[[ -3   6  -4  11  -5   8 -11   0  -5  22  -1   6  -8]
 [ -1  -8   7  -4  -1  -5   3  -4   0  22   4  -8   2]
 [  9   7  -6  -1  12  -2  13   1   7  22  -5   1   6]
 [ -8 -25  15 -16   6  -8   6   0   9  22   8 -16  11]]
:
[[  9   7  -6  -1  12  -2  13   1   7  22  -5   1   6]
 [ -3   6  -4  11  -5   8 -11   0  -5  22  -1   6  -8]
 [ -1  -8   7  -4  -1  -5   3  -4   0  22   4  -8   2]
 [ -8 -25  15 -16   6  -8   6   0   9  22   8 -16  11]]

[[ 13  -2   0   1   4  -6  17  10   7]
 [-12   2  11  19   2   1   2   0 -14]
 [-17   6  10  20   0   8  -9  -6 -14]
 [  4   3  17  30   8  11  15   4   6]
 [ 16  -4   5   4   6   6  14   4  19]]
:
[[-17   6  10  20   0   8  -9  -6 -14]
 [  4   3  17  30   8  11  15   4   6]
 [-12   2  11  19   2   1   2   0 -14]
 [ 13  -2   0   1   4  -6  17  10   7]
 [ 16  -4   5   4   6   6  14   4  19]]

[[  6 -33 -24]
 [  1 -19  29]
 [-11  -6   1]
 [ -3 -25 -21]]
:
[[-11  -6   1]
 [  1 -19  29]
 [ -3 -25 -21]
 [  6 -33 -24]]

[[  7 -11   6 -16 -25]
 [-26  26  16 -32  -8]
 [ 12 -10 -13  28  17]
 [ -2  -3  12 -29 -30]]
:
[[-26  26  16 -32  -8]
 [ -2  -3  12 -29 -30]
 [ 12 -10 -13  28  17]
 [  7 -11   6 -16 -25]]

[[-21 -28  28 -27   1  28  15 -28  28  27  29 -28  -1 -28  27]
 [-28  26 -28  27  28 -27  27  28 -27 -27 -27  26 -28  28  26]
 [ 28  28  18  19 -28  21 -27  14  17 -13 -28  19  27  -4 -28]
 [-21  15 -28  27  29 -28  16  -9 -28  -1  17  28 -27  28  -1]
 [ 28  24 -26  28 -27 -22 -28 -28 -27  26  22  29  25  27 -28]]
:
[[ 28  28  18  19 -28  21 -27  14  17 -13 -28  19  27  -4 -28]
 [-28  26 -28  27  28 -27  27  28 -27 -27 -27  26 -28  28  26]
 [ 28  24 -26  28 -27 -22 -28 -28 -27  26  22  29  25  27 -28]
 [-21  15 -28  27  29 -28  16  -9 -28  -1  17  28 -27  28  -1]
 [-21 -28  28 -27   1  28  15 -28  28  27  29 -28  -1 -28  27]]

[[-20  -3]
 [ 10  14]
 [ -4 -15]
 [  0 -22]
 [ 16  22]
 [ 16   1]
 [ -8 -14]
 [-33  30]
 [ -2  -4]]
:
[[-33  30]
 [ 16  22]
 [ 10  14]
 [ 16   1]
 [-20  -3]
 [ -2  -4]
 [ -8 -14]
 [ -4 -15]
 [  0 -22]]

[[  5 -32 -27 -26 -21  25 -24 -30  -3 -19]
 [ 29 -34   8 -13 -30   6 -19 -10   1 -19]
 [-13  23   2  -3   4   1   1 -20   6   7]
 [ 21  -5  17  13  20  16 -19  21 -20 -17]
 [-17  33 -26  13  23   7  -4 -24  -2  19]
 [ 27 -10 -33  20  29 -12  -7  21  -8   1]]
:
[[-17  33 -26  13  23   7  -4 -24  -2  19]
 [-13  23   2  -3   4   1   1 -20   6   7]
 [ 21  -5  17  13  20  16 -19  21 -20 -17]
 [ 27 -10 -33  20  29 -12  -7  21  -8   1]
 [  5 -32 -27 -26 -21  25 -24 -30  -3 -19]
 [ 29 -34   8 -13 -30   6 -19 -10   1 -19]]
---
[[-17  -8  10  18]
 [ -3  -6   2  12]
 [  3  18 -32  13]
 [ -9   4 -22   4]]
:
[[  3  18 -32  13]
 [ -3  -6   2  12]
 [ -9   4 -22   4]
 [-17  -8  10  18]]

[[-25  18   9   9 -22]
 [ -3   7  22  21  18]]
:
[[ -3   7  22  21  18]
 [-25  18   9   9 -22]]

[[ -2  32   9 -12  16  33 -29   7  15  19 -32  -4  29 -10]
 [-20 -14  15  12  14  15   5  11   0  14  -1  -4  16   3]
 [ 32 -27  -8 -19   2 -26 -21  20 -22  20  11  13  14 -11]
 [  0   0  19  15   5  -7 -20 -33  27 -10  20  31 -12 -30]]
:
[[ 32 -27  -8 -19   2 -26 -21  20 -22  20  11  13  14 -11]
 [  0   0  19  15   5  -7 -20 -33  27 -10  20  31 -12 -30]
 [ -2  32   9 -12  16  33 -29   7  15  19 -32  -4  29 -10]
 [-20 -14  15  12  14  15   5  11   0  14  -1  -4  16   3]]

[[ 16  -5   1  16   5   6]
 [ 10   0 -15  11 -15 -16]
 [ -6  16   9  -6   8  22]
 [ -2   9   5  -1   2  -3]
 [ 26 -16 -10  27  -6 -19]
 [ 13  -5   7  12   9  -5]]
:
[[ 26 -16 -10  27  -6 -19]
 [ 16  -5   1  16   5   6]
 [ 13  -5   7  12   9  -5]
 [ 10   0 -15  11 -15 -16]
 [ -2   9   5  -1   2  -3]
 [ -6  16   9  -6   8  22]]

[[ 28  23  13 -11 -16  -2  -6  -7  23  25 -16 -15  -4  25]
 [  3 -14  23  28 -15  13  13  14 -21  19 -13  -3 -28  10]
 [ -5  23 -19  18   5   8 -22  13  20 -11 -24   1  27 -15]
 [ -3  13  -5  14 -18  23 -19   3 -13  11   6   0 -12  11]
 [  1  -8  10   9  16 -24  -4  13 -13 -18  18  -7  22  -1]
 [-22 -27   4 -21  27 -24  11 -10  10  24   3  14  25  28]]
:
[[ 28  23  13 -11 -16  -2  -6  -7  23  25 -16 -15  -4  25]
 [  3 -14  23  28 -15  13  13  14 -21  19 -13  -3 -28  10]
 [  1  -8  10   9  16 -24  -4  13 -13 -18  18  -7  22  -1]
 [ -3  13  -5  14 -18  23 -19   3 -13  11   6   0 -12  11]
 [ -5  23 -19  18   5   8 -22  13  20 -11 -24   1  27 -15]
 [-22 -27   4 -21  27 -24  11 -10  10  24   3  14  25  28]]

[[-17   2   3 -17   6  13  25]
 [  9  -9  -4   8  15  11   5]
 [-12  15  26 -10 -15  -9  21]
 [-16  22  -1 -14   8  23  18]
 [  8  24  21  10  -9  -6   2]
 [  6 -18   0   4  11   6  11]
 [ 23 -17   1  20  12   0  -2]
 [  3   7  18   4  -6  -6   9]
 [-13   8   2 -13   7  16  20]
 [ 24  -5   3  23  10   2  -7]]
:
[[ 24  -5   3  23  10   2  -7]
 [ 23 -17   1  20  12   0  -2]
 [  9  -9  -4   8  15  11   5]
 [  8  24  21  10  -9  -6   2]
 [  6 -18   0   4  11   6  11]
 [  3   7  18   4  -6  -6   9]
 [-12  15  26 -10 -15  -9  21]
 [-13   8   2 -13   7  16  20]
 [-16  22  -1 -14   8  23  18]
 [-17   2   3 -17   6  13  25]]
---
[[  6  33]
 [ -2 -34]
 [  4  32]
 [  0  34]
 [ -2  33]
 [  1 -15]
 [ -2  21]
 [  2  32]
 [  6 -33]]
:
[[ 6]
 [-2]
 [ 4]
 [ 0]
 [-2]
 [ 1]
 [-2]
 [ 2]
 [ 6]]

[[-21   2  -4]
 [-29   8   5]
 [-24   8   5]
 [-29  -2   2]
 [-29  -1   0]
 [-27   7  -2]
 [-29   9  -2]
 [-28   2   0]]
:
[[-21  -4]
 [-29   5]
 [-24   5]
 [-29   2]
 [-29   0]
 [-27  -2]
 [-29  -2]
 [-28   0]]

[[-33  33 -33  32  32  34 -30  32  31  33 -32 -32 -32]
 [ 32 -33  33 -33 -32 -31  32 -33 -31 -33  32  33  33]
 [-30  33 -31  31  31  32  32  32 -32 -30 -33  -2 -32]
 [ 19 -26  24  34 -27  33  32 -19 -32 -28  20 -33  24]
 [ 24 -28  29  33 -33  31  31 -23 -31  -3  26 -32  33]]
:
[[-33 -33  32 -30  31 -32 -32]
 [ 32  33 -32  32 -31  32  33]
 [-30 -31  31  32 -32 -33 -32]
 [ 19  24 -27  32 -32  20  24]
 [ 24  29 -33  31 -31  26  33]]

[[-33  11 -12  -6]
 [ -6 -11 -23  29]]
:
[[-33 -12]
 [ -6 -23]]

[[  5 -34   0  12 -30  16  32  16   9 -13 -12  -9  -5]
 [-10  12 -35  20  15  13  -3 -13  15 -27  18   3 -21]]
:
[[  5   0 -30  32   9 -12  -5]
 [-10 -35  15  -3  15  18 -21]]

[[-12  10   4 -10   1  12   9   5  28   6 -16]
 [ 12  -9  15   0 -15  14   2  -9 -11  -2 -26]
 [  9  22  17 -11  -9  -1 -16 -11   5 -18   2]
 [ -3  12 -12  21  -1  18  -5  -9  -3  13   9]
 [-12 -14  18  -5  23 -10  13   9 -15  -2  -5]
 [  8  16  -5   6 -20 -20  12  23 -15  -8  -8]
 [ 10 -17   7  -9  -7   7   7   2 -13 -16  -9]]
:
[[-12   4   1   9  28 -16]
 [ 12  15 -15   2 -11 -26]
 [  9  17  -9 -16   5   2]
 [ -3 -12  -1  -5  -3   9]
 [-12  18  23  13 -15  -5]
 [  8  -5 -20  12 -15  -8]
 [ 10   7  -7   7 -13  -9]]

[[-17  16   7   2 -10   6]
 [  4  10   6  -2  -9  -8]
 [  0   5   2  -5 -16  15]
 [-11  -3  19 -15   3  -3]
 [  7   7  17  -4  -6   0]
 [  2  -4  24  -8  -2  -3]
 [  7   6   7   3 -10 -10]
 [ -1  -6 -29 -21 -11 -10]
 [-10  -5  16  -7  10   4]]
:
[[-17   7 -10]
 [  4   6  -9]
 [  0   2 -16]
 [-11  19   3]
 [  7  17  -6]
 [  2  24  -2]
 [  7   7 -10]
 [ -1 -29 -11]
 [-10  16  10]]
